In the data rows, the value 128 means zero.
Some points, one per row:
[ 59 136 104 110 200  83 118  89 150 139 196  94  62 148 114 117 167 150
 154 102  76 128  58 157 166 144  52 115 129 118 189 176 147 109 124 165
 108 192 142 127 100 134 171  81 175 110 227 183  87 137  46 154 136 162
   6 209  80 125]
[130 143 128 115 138 140 128 131  91 124 140 141 127 137 134 122 111  94
 112 114 123 101 159 112  90 145 161 144 148 133 148 171 105 137 111  97
 129 111 149 113 152 120 122 125 122 129 110 123 118 117 144 112 126 139
 154  96 120 124]
[126 112 103 152 129 108 149 106 155 154 116 110 112 117  97 138 149 125
 148 102 124  98 132 130 162  98 108 116 175 189 144 130 121  73 132 135
 111 121 145 145 109 130 141 110  92 141 150 168 158 116 157 117 137 106
 130 165  91 136]
[104 170 141  94 182 112 119 135 135 153 189 138 139 140 186 119 104  84
  89 141 118 134  92 105  67 130 130 150 117 171 148 150 115 137  95 115
  86 102 140  73 156 119 125 111 159 136 166 165  77 117  86 115 100 117
 103 159  96 121]
[186  60 133 135 105 139 147 186 157  48 112 139 152 127 134 121 157 147
 107 128 159  94 204 159 158 161 122  98  93 111  92 107 105 125 106  95
 148 138 106 118 135 129 129 148 130 122 110  89 124 170 134 161 144 154
 200 121 167 138]
[162 105 162 150 135 131 185 147 118  87  89 100 132 168 152 121 112 185
 101 156 160  94 170 136 159 177 122 135  72 152  61 100  80 148 102 145
 157 139 117 121 129  71  98 121 138 105 101  77 125 191 132 166  97 184
 145 146 173 123]
[170 131 149 134 110  83 137 110 159 141 129 137 150 110 112 103 165 148
 147 128 126 122 124 126 112 107 126 133 141 125 120 135 158 111 114 152
 100 132 116 124 127 159 168 132 142 133 168 127 174 142  83 109 157 141
 153 145  81 132]
[152 144  74 157 104 199 133 175 130 115 106 127 220 160 165  81 102 113
 128 179 177 105 124 127 140 112 175 156 141 126 114 120 131 168 118  73
 122 143 114 114 165 144  80 159  73 149  31  94 193 126 222 110  77  49
 213  38 198  54]
[102 150 132  88 158 100  82  39  94 148 162  93  82 114  70 146 126 145
 200  29  96 121 136 122 156  94 147 134 146 131 154 102 126  59 156 133
 108  98 145 114 132 143 212 134 111 105 161 173 109 120  35 161 137 205
  98 149 100 182]
[255 114 113 135  78 108 187 121 130 164 120 192 233  95 152  90 185 151
  83 143 118  68 149  60  52 131 122 119 104 109  54 110 144 122  70 171
  93 156  84 157  97 120 126 122 152 119 161  52 230 172 127  90 170 141
 255 107 101 150]
[115 116 133 147 116 168 121 147 131  94 129 121 136 173 124 138 119 141
 167 125 140 101 171 129 161 146 147 115 127 118 133 139 108 140 123 133
 147 133 112 131 137 123 125 138 105 121 102 132 137 148 154 153 106 112
 134  92 155 106]
[ 78 131 152 103 166 122 125 114 123 148 176 144 121 135 152 122 148 115
 158  93 115 140 133  97 111 126 122 110 127 148 184 142 106 103  98 139
 107 146 142 132 141 124 152 125 175 133 212 168  87 122  75 129 104 134
  95 171  69 160]
[ 51 142 121 107 189 153 135 114 105 105 153  58   0 157  96 163  95  88
 141  46 147 122 148 175 187 164 122  64 128 146 206 147  85 114 138 124
 120 164 152  97 156  65 135 154 114 131 120 122  98 186 122 175  90 156
  88 177 143 112]
[105 141 166 119 184  82 138  82  98 123 172  98 111 120 129 115 147 155
 124  53 111 113 125 116 102 111  91 127 117 142 161 153 114  96 101 174
 120 153 133 123 141  98 153  88 194  97 223 175  82 156  12 135 144 197
  82 182  87 156]
[122 123 138 142 123 107 140 162 136  80 151  93 100 138 120 145 190 132
 130  99 126 105 157 134 196 131  91 137  81  91 139 127 120 116 137 142
 162 126 123 131  87 154 147 117 140 140 156 129  84 109 114 167 161 146
 101 179 157 153]
[189 116 167 152 128 134 154 106 140 129 145 161 206 115 170 143 145 169
  69 146 135 103 135 121  44 115 127 133  89 135 115 109 107 118  81 162
 131 124 124 156  98 121 114 120 208 114 170 127 157 129  75  87 170 138
 188 134 101 157]
[ 70 138 125 125 160 127 111 130 129 164 136 129 166 112 149 109  86 121
  95 141 127 153  53  94  86  90 111 149 153 142 157 138 126 170 132 135
  73 148 149  96 134  98 130  97 179  86 199 158 139 105 113 114  98  96
  72 135 121 134]
12 more points follow, each with its number after it:
[162 162 149 132 120 113 140 100 124 168 159 172 177 109 173 133 106 109
 101 179 124 146 115  83   7 122 154 136 105 116 106 126 145 152 145 147
 103 118 132 102 146 120 128 109 142 100 202 135 135 108  93  92 135 133
 151 115  76 148] 0
[171 118 114 146 122 130 124 112 124 108 111 104 140 132 111 126 146 124
 124 116 125 137 126 146 121 139 130 142 113 115 111  88 149 155 122 112
 131 121 123 121 107 149 107 153 125 132 101  79 128 133 134 117 117 119
 153  99 152 111] 1
[  0 205  99  92 159 154  54  77 143 198 155 137 192 127 189  88  68   0
 137 157 119 255   3 140  36  10 176 182 197 191 219 180 197 175 229  53
 106  83 184  31 234 166 111 138 138 169 165 230  92   6 142  48  29  36
  46  51  78 111] 2
[ 88 184  82 114 112 169  60 126 121 184 124 128 142 125 117 135  95  69
 171 155 112 188  85 127 121 101 173 131 199 147 153 121 147 151 154  78
 103  98 157 113 173 148  81 172  82 161  67 140 147  71 219  96  88  43
 188  55 141 114] 3
[ 14 179 135  94 223  86  67  75 148 137 176  80  61 126 101 131 109 118
 145  92  83 163  68 131 143 124 114 142 192 184 197 174 156  92 150 148
 104  70 184  98 138 141 171  77 163 119 205 205  45  88  48 152  98 148
   0 221  83 139] 4
[102 156 110 116 157 131 115 110 139 144 156  99  77 132 137 145  89 132
 140 134  95 156  74 135 109 136 113 123 149 147 162 138 136 146 110 130
  83 132 141 126 140 114  83 125 155 118 153 132 117 121  96 119 117 116
  75 135 103  99] 5
[124 108 117 129 146 126 127 164 146  79 138  89  86 111 126 166 132 157
 117 141 123 114 141 141 176 180  95  96 110 100 131 140 125 138 110 125
 146 166 129 115 111 155 110 104 140 126 142 132  99 151  99 172 156 164
 110 154 155 121] 6
[ 98 100 137 115 141  91 105 117 144 119  94 112  64 108  92 147 143 163
 150 111  87 151 103 176 169 146  76 100 125  88 149 143 144  93 170 146
 137 153 122 160  84 148 137 134 145 112 182 126  54 134 110 155 156 154
  43 186  76 164] 7
[171 124 151 142  98 122 138 176 124  64 117 117 149 160 135 111 119 175
  94 151 167 106 164 104 133 131 144 159  99  91 108 107 101 152 126 117
 139 153  99 116 108  78 122 116 149 114  85  96 130 160 149 137 134 168
 130 128 186 120] 8
[191 116 125 136  84 116 148 150 127 150 115 157 159 134 150 104 150 144
 114 174 172 139 130 103 133 125 130 132 104 116 107 108 136 135 101 117
 129 117 116 144 125 143 112 130 129 142 108 104 168 127 181 131 123  94
 177 113 139 116] 9
[ 44 177 155 106 149 116 110  70 152 167 194  99 139 107 110 106 122 115
 166  98  95 154  59  78  76  67 121 157 163 189 182 174 151 130 152 163
  63  97 113 121 153 114 152  81 177 116 214 170 104  65  51 114 115 154
  58 151  25 203] 10
[145  71 154 119 154  71 122 116 142  61 108 108  63  92 100 142 196 186
 155  25  98 105 170 151 209 160  82  99 103 104 140 133 125  69  97 161
 165 133 108 164 100 110 204  94 201 124 178 130  87 173  61 202 166 209
  86 180 144 180] 11
Which two of these numbered points are nearest to each point below, looking only along the 2 directions in which the first points spread most? Their numbers follow each, nearest first.
[139 106 144 126 115 154 152 172 150 131 125 134 176 123 140 131 137 120
  99 186 143 133 129 145 122 142  91 138  98 116 128 129 120 167 146 130
 117 146 137 149 129 127 113 128 146 122 130 102 136 111 153  96 129  92
 139 143 138 129] > 1 8
[195 128 168 136  95  64 177 124 146 170 122 192 181  99 138 105 205 212
 138 164 114 120 105 118  77 143  77 102  82  88  68 107 152 126  79 186
 123 137 118 163  63 121 161 128 184 116 202 109 160 136  85 125 192 139
 145 182  73 144] > 0 9
[201 105 104 167 114 143 146 182 133 122 102 128 123 129 139 104 133 123
  82 195 156 121 128 131 144 117  91 108 110  96 163 135 124 169 112 139
 161 157 116 156 105 113  93 135 114 146 113  98 155 161 191 114 153 114
 140 146 130  99] > 8 1
[104 142 116 149 145  88 165 123 175 113 154 117 171 128 157  99 189 162
 135 132 121 126  76 171 149 149  64 130 132  96 168 180 150 126 110 159
  81 167 130 134 117 142 142  63 203 146 213 160 125 138  92 135 153 126
  60 201  83  88] > 11 5
[ 91 154 136 118 119 109  99  94 138 192 179 124 134 125 131 133  90  80
 137 171 103 150  88 129  77 110 127 136 129 148 121 157 174 147 152 137
 110 101 144 125 137 165 112 128 111 129 145 129 126  96 104  87 138  99
  72 134  79 121] > 5 2
[ 84 112 112  93 121 126 108 123 133 184 120 130  88 129 118 109 115  85
 149 130 132 122 121 123 152  87 125 121 172 141 154 161 141 111 154 113
 127 122 105 131 142 116 144 139  95 163 124 143 139 111 157 147 109 124
  93 114 125 136] > 6 5
[187  77 133 137 130 149 126 163 138  66  74 106  83 133 130 164 108 150
 106 112 156  86 215 168 208 183 128 116 105 106 129 143  99 100 121 136
 153 147 126 157  87 121 107 146  88 127  57 108  97 165 163 191 152 140
 121 149 175 125] > 3 8
[153 153 115 105 116 135 147 120 130 169 139 155 126 127 139 139 125 126
 120 161 163 138 126  99  83 132 142 125 151 161 124 127 132 141 122 110
 116 116 110 116 126 121 118 160  88 126 113 101 149 115 152  73 132  96
 172  93 130 134] > 1 8
[ 36 152 133 101 153  93  82  65 148 210 178 155 168  93 150 110 149 103
 194  87  71 140  29 103  79  75 133 125 199 150 200 171 165  94 111 146
  54 135 160 137 144 155 159  76 198 143 244 207 134  65  37  93 119 108
  39 168   1 124] > 10 11
[  9 189 141 111 149 119 109 102 140 175 175 105 117 135 133 115 109  95
 167 117 113 144  73 123 128  82 126 122 164 165 199 147 142 129 171 151
 100 151 128 124 147 136 148 118 141 121 137 170  95  79  97 119 113 118
  43 165  74 124] > 7 11
[124 152 123  85 181   5 138  19 154 227 172 163 152  48 159  85 177 178
 127 116  50 159  19 112  38  96  32 159 177 141 193 174 195  62  70 200
  14 135 149 149  87 147 216  45 255 127 255 207 125 123   0 116 162 151
   0 233   0 158] > 10 4
[ 93 181 128 117 147 123 145 137 152 131 151 133 134 132 150  98 161 112
 127 123 118 146 129 147 109 140 106  91 132 125 175 169 122 123 119 141
 106 155 127 118 144 121 119 124 172 145 169 144 100 113 102 143 122 136
  98 169  90 100] > 5 2
[209  93 147 166 117  73 149 116 141 164 116 164 132 102 116  94 208 192
  89 157 127  91 120 121 122 130  68  97  99  96 135 136 141  94  89 191
 130 151 113 188  63 119 176  78 179 139 214  99 178 153  76 113 197 188
 108 206  87 146] > 0 10
[129 129 122 126 111 134 132 123 143 139 112 144 164 121 108 133 105 117
 140 127 141 136 117  96 104  94 159 164 154 164 131 141 157 119 133  97
 107 115 121 110 155 136 129 153 132 147 150 144 164 104 130 105 119 115
 128  65 114 142] > 1 8
[116 129 131 109 124 142  99  82 108  94 124  92 126 137 111 146 126 118
 156  59 119 121 158 108 135 112 156 143 131 111 116 104 111  92 162 118
 167  99 149 113 129  92 161 155 101 115 107 152 123 107  94 139 133 157
 144 111 154 190] > 6 5
[123 124 124 133 121 159 113 134 100  80 123 112  57 135  65 154 114 117
 166 106 161 111 179 123 185 157 154 101 135 116 119 126 100 130 127 101
 163 122 100 113 163  87 107 145  86 110  79  87 123 151 146 153 143 172
 163  74 184 144] > 3 8
[253 103 119 153 102  63 178 113 126 130  84 154 108 100  98 115 162 183
 118 146 114 124 132 137 142 158  69  91  90  86  88 101 123  72 106 185
 127 152 129 176  57 141 160 128 153 135 154 130 153 184  93 142 191 197
 157 186  99 154] > 0 1
[154 134 136 126 159  96 154  96 119 135 137 134  74 101 122 133 148 198
 140 145 101  96 111 130 154 164  69 102 129 116 131 123 112  95  76 182
 125 154 136 156  76 130 147 114 149 106 178 149 107 159  70 129 158 161
  91 206  92 126] > 11 5
[132 153 158 167 117 163 141 153 116 108 138 105 223 190 116 116  95 107
 126 135 173 118 131  91  86 107 172 166 117 141 113 108  96 167 139 105
 145 114 127  79 180  79 113 123 118 112  88 151 156  99 161 107 106 112
 184  73 171 113] > 8 1
[ 61 162 150  94 129 102 106 125 152 160 169 135 149 123 138 142 143 114
 153  89 126 163 112 138 132  68 111 113 153 173 212 162 119  99 142 130
  95 113 128  85 144 142 136 122 165 142 149 188  68  60 146 119 135  78
  77 141  87 133] > 11 2
[141  72 127 114 111 124 102 134 115 107  91 136 103  99 118 103 143 148
 147  95 165 124 134 124 166 129 147 139 131 110  80 113 132 101 103 129
 113 108  96 148 123 128 157  96 139 123 123  98 160 160 121 167 127 167
 175 105 180 146] > 1 8
[209  98 146 178 107 155 132 151 125 109 118 117 255 150 129 123 142 159
 114 136 121  82 149  51  62  91 173 197  87 139  22  75 112 125 109 110
 123  70 148 146 151 100 137 124  78 102 107 115 192 111 117 110 130 152
 253  32 129 162] > 9 8
[ 96 177 138 137 142  81 135  60 140 216 166 135 145 133 152 108 156 149
 174 100  91 115  69 120  93  87  73 104 145 152 191 129 165 114 101 178
  66 165 146 149  88 120 123 115 184 135 213 191 110 131  54 106 155 105
  51 216  40  96] > 10 11
[114 147 127 109  97 137 161 108 115 201 106 197 154 104 122 108 136 133
 160 152 124 118  95 104  94  91 147 116 156 140  85  96 158 116 124 123
 120 137 140 151 119 115 143 144 114 123 150 144 198  93 183 105 110  97
 137 104  99 129] > 1 9
[193 155 154 152  63 144 142 176 134 164 112 186 255 127 159 108 112 138
 121 197 169 157 137  98  35  99 167 175 124 139  46 102 149 159 122 121
 116 116  85 123 139 149 125 149 113 140  96  99 190  88 164  77 129  78
 248  31 122 146] > 9 8
[133 146 126 132 123 143 181 208 138  96 105 141 180 142 170 114 101 102
  36 196 188 170 103 132 117 110 137 156 101 143 116 139 126 194 121 114
 130 130 116  96 146 136 101 127 149 129 102  95 123 128 213 107 105  70
 151 115 189  76] > 8 9
